One turn sends every row of this set to another row. A few are shown first. Where does it send the rows asked after them?
rivu: [ 20 -15  -5   5   7   8   8  23  -1 -12  18 -18  -2  27 -10  -3  -7  -1
   5 -10 -20  -7 -18 -10  -5 -10  10  -8 -10  12  19]
kigef: [ -1  -7   5  -2   2 -20  10  23  -8  -3  -1 -18  -9  17 -22  13  -5 -15
  17 -17 -31   6 -14  -6  -3  -7   6   1  10   8   1]
felez: [-14   9  -4 -12   4   9 -14  -5  20   0  -6   9   5 -18  17 -18 -12  10
   8 -16   5  18  10 -20   3   3   6 -16 -20  -5   3]
sugi: [-17  -3   1  -8  10  -6  -5  -7  12   2 -18   9   5 -20  12 -10 -15   8
  10 -27  -4  10  24   0  12  -2   9 -20 -13 -10  -8]
tinit: [-21  -5  -1  -7  15   5  -3  -3  13   4 -11   2   6 -22  12 -14 -14   7
  20 -24  -8  12  10 -15   5   4   1 -21 -20 -13  -3]
Minaf: [  2   8 -16 -14   0 -20 -11  24  14  -2   9   0   9  20 -15  20  17 -10
  14 -22  -5  -8   2   2   8 -22  19 -11  12   4  11]
pezi: [ -3  15  10  -4   6  -5  -4  13   5  11  22  -3  -8  12 -17   0  21 -23
   2   2   6  -5 -25 -24  -6 -11  10   0  -4  15 -12]
boma: [-15  -4  -7  -4  14   3  -8  -6  17   9  -9   7   5 -21  17 -12  -2   2
  13 -21   4   5  20  -4   4   0   4 -28 -25  -8  -6]
tiro: [-21  -5  -4  -9   3   2  -9  -2  13   5 -13   2   2 -20  14 -10 -14   1
  20 -19  -5  17  11 -21  -3   8  -1 -21 -21  -9   4]
lorod: [-10 -10   9  -2  13   6   1 -10   8  -1 -12   6   3 -17  15 -23 -21  11
   4 -21  -3   8  15  -8   8   0   7 -19 -23  -9  -5]
nale: [ 22 -20   1  -2   4   8  11  19  -3 -12  14 -11  -2  27  -9  -5   0  -4
   7 -13 -18  -9 -23 -13 -12  -9   9  -7 -14   4  17]
dizip: [ 17  -5  -7  10   3 -15   1  14   1   6  10  -6  -9  22  -9  10  19 -22
  -7  -5   1 -12   6  17  -8 -17  13 -15 -10  22  -5]
kekel: [  3  12 -21 -10   2 -19  -9  26  11  -3   7  -5   2  19 -14  21  13  -7
  13 -21 -13  -2   1   8   5 -18  17  -9  14  13   8]
meri: [ 19  13  14  -9   0  -1   1  11   6 -16  17   3   3  23 -14 -10  -2   2
 -14  -9   0  -1 -17 -10  11 -22  24  10   7  10   4]
Letu: [-12  -3 -11  -5   3   4 -14  -5  19   7  -8   7   4 -17  20 -11  -5   1
  10 -16   8  10  21 -10  -3   3   3 -28 -28  -5   4]
ledu: [ 14 -12  -4   3   1 -17   0  12  -4   7   9   0 -11  23  -8  11  21 -23
  -4  -9   2 -22   3   9 -13 -15  16 -20 -13  17  -7]
Zif: [-18   1   9  -3  13  -1  -3 -13  10   9 -12  10  -1 -23  13 -18  -9   1
   3 -17   5  10  17  -6   6   1   6 -18 -21  -5 -18]
zekab: [ 10   7 -19 -18  -1 -18  -7  23  10  -7   4   4   4  22 -12  20  18  -7
  13 -26 -11  -5  -1   9   0 -20  19 -10  11   4  10]
Tov: [ 17 -12   3   7   0 -17   1  10   1   7  11  -1  -5  21 -11   8  22 -27
  -7  -6   8 -16   6  11  -5 -20  14 -15 -11  13  -3]
Tig: [ 18  16   6 -13   1   1  -2  11   3 -17  17   6  -3  25 -10  -9  -1   7
 -16 -11  -2  -8 -18 -10   4 -19  28   5   4  16   0]
zupam: [-16   1   2 -10  -2 -10 -10  -8  12   0 -20  11   1 -18  13  -9 -18   5
   4 -22   1  16  26  -4   7   0  10 -17 -11  -5  -3]
zom: [ 18  20   6  -5   3   2   1  14   5 -15  17  -2  -3  23 -13  -8  -4   5
 -14  -6  -6   3 -18  -5   7 -17  22  10   6  20   1]
lekad: [ 17 -22   2   2   5   6   7  22   1 -10  19 -14   4  26 -11  -3  -3  -5
   9 -12 -14 -13 -19 -18  -3 -13  11 -10 -11   2  22]
dopob: [-17  -1  11  -3   1  -4  -6 -13   7   7 -15   8  -6 -20  14 -16 -15  -2
  -1 -12   5  15  18 -13   0   5   5 -16 -21  -1 -12]
zilu: [  2  18   6  -9   4  -6  -2  11   2   8  16   2 -12  12 -15   1  25 -22
   3  -1   2   0 -26 -15 -14  -8   9   3  -4  17 -17]
sodaz: [ -3 -12  14  -6  -2 -24   9  20  -7  -2  -1 -12  -4  16 -25  13  -2 -19
  18 -19 -24   2 -13 -11   2 -11   8   1  12  -1   2]
Liki: [ -7 -12   7  -2   0   1  -3  -9   8  -4 -15   6   0 -14  17 -19 -25   8
  -1 -18  -1  12  21 -10   3   2   8 -19 -23  -6   3]
runog: [  0  19   3   1   8  -4  -2  15   3  11  20  -8 -13  13 -15   1  19 -20
   0   4   0  -1 -22 -14 -10  -8   8   0  -5  25 -15]
Topa: [ -5  -7   7 -12  -1 -22   7  21 -11  -4  -1  -9 -10  17 -22  13  -4 -13
  17 -21 -29  -2 -17 -15  -4  -7  12  -1  12   4  -2]
Resez: [-14   7  -1  -8  15  12  -8  -8  19   3  -4   9   7 -20  16 -22 -10  12
   7 -19   4  11   9 -14   8   0   7 -17 -22  -7  -6]

Tig -> nale
runog -> zom
And these:
lorod -> tinit
Tov -> pezi
Letu -> dopob

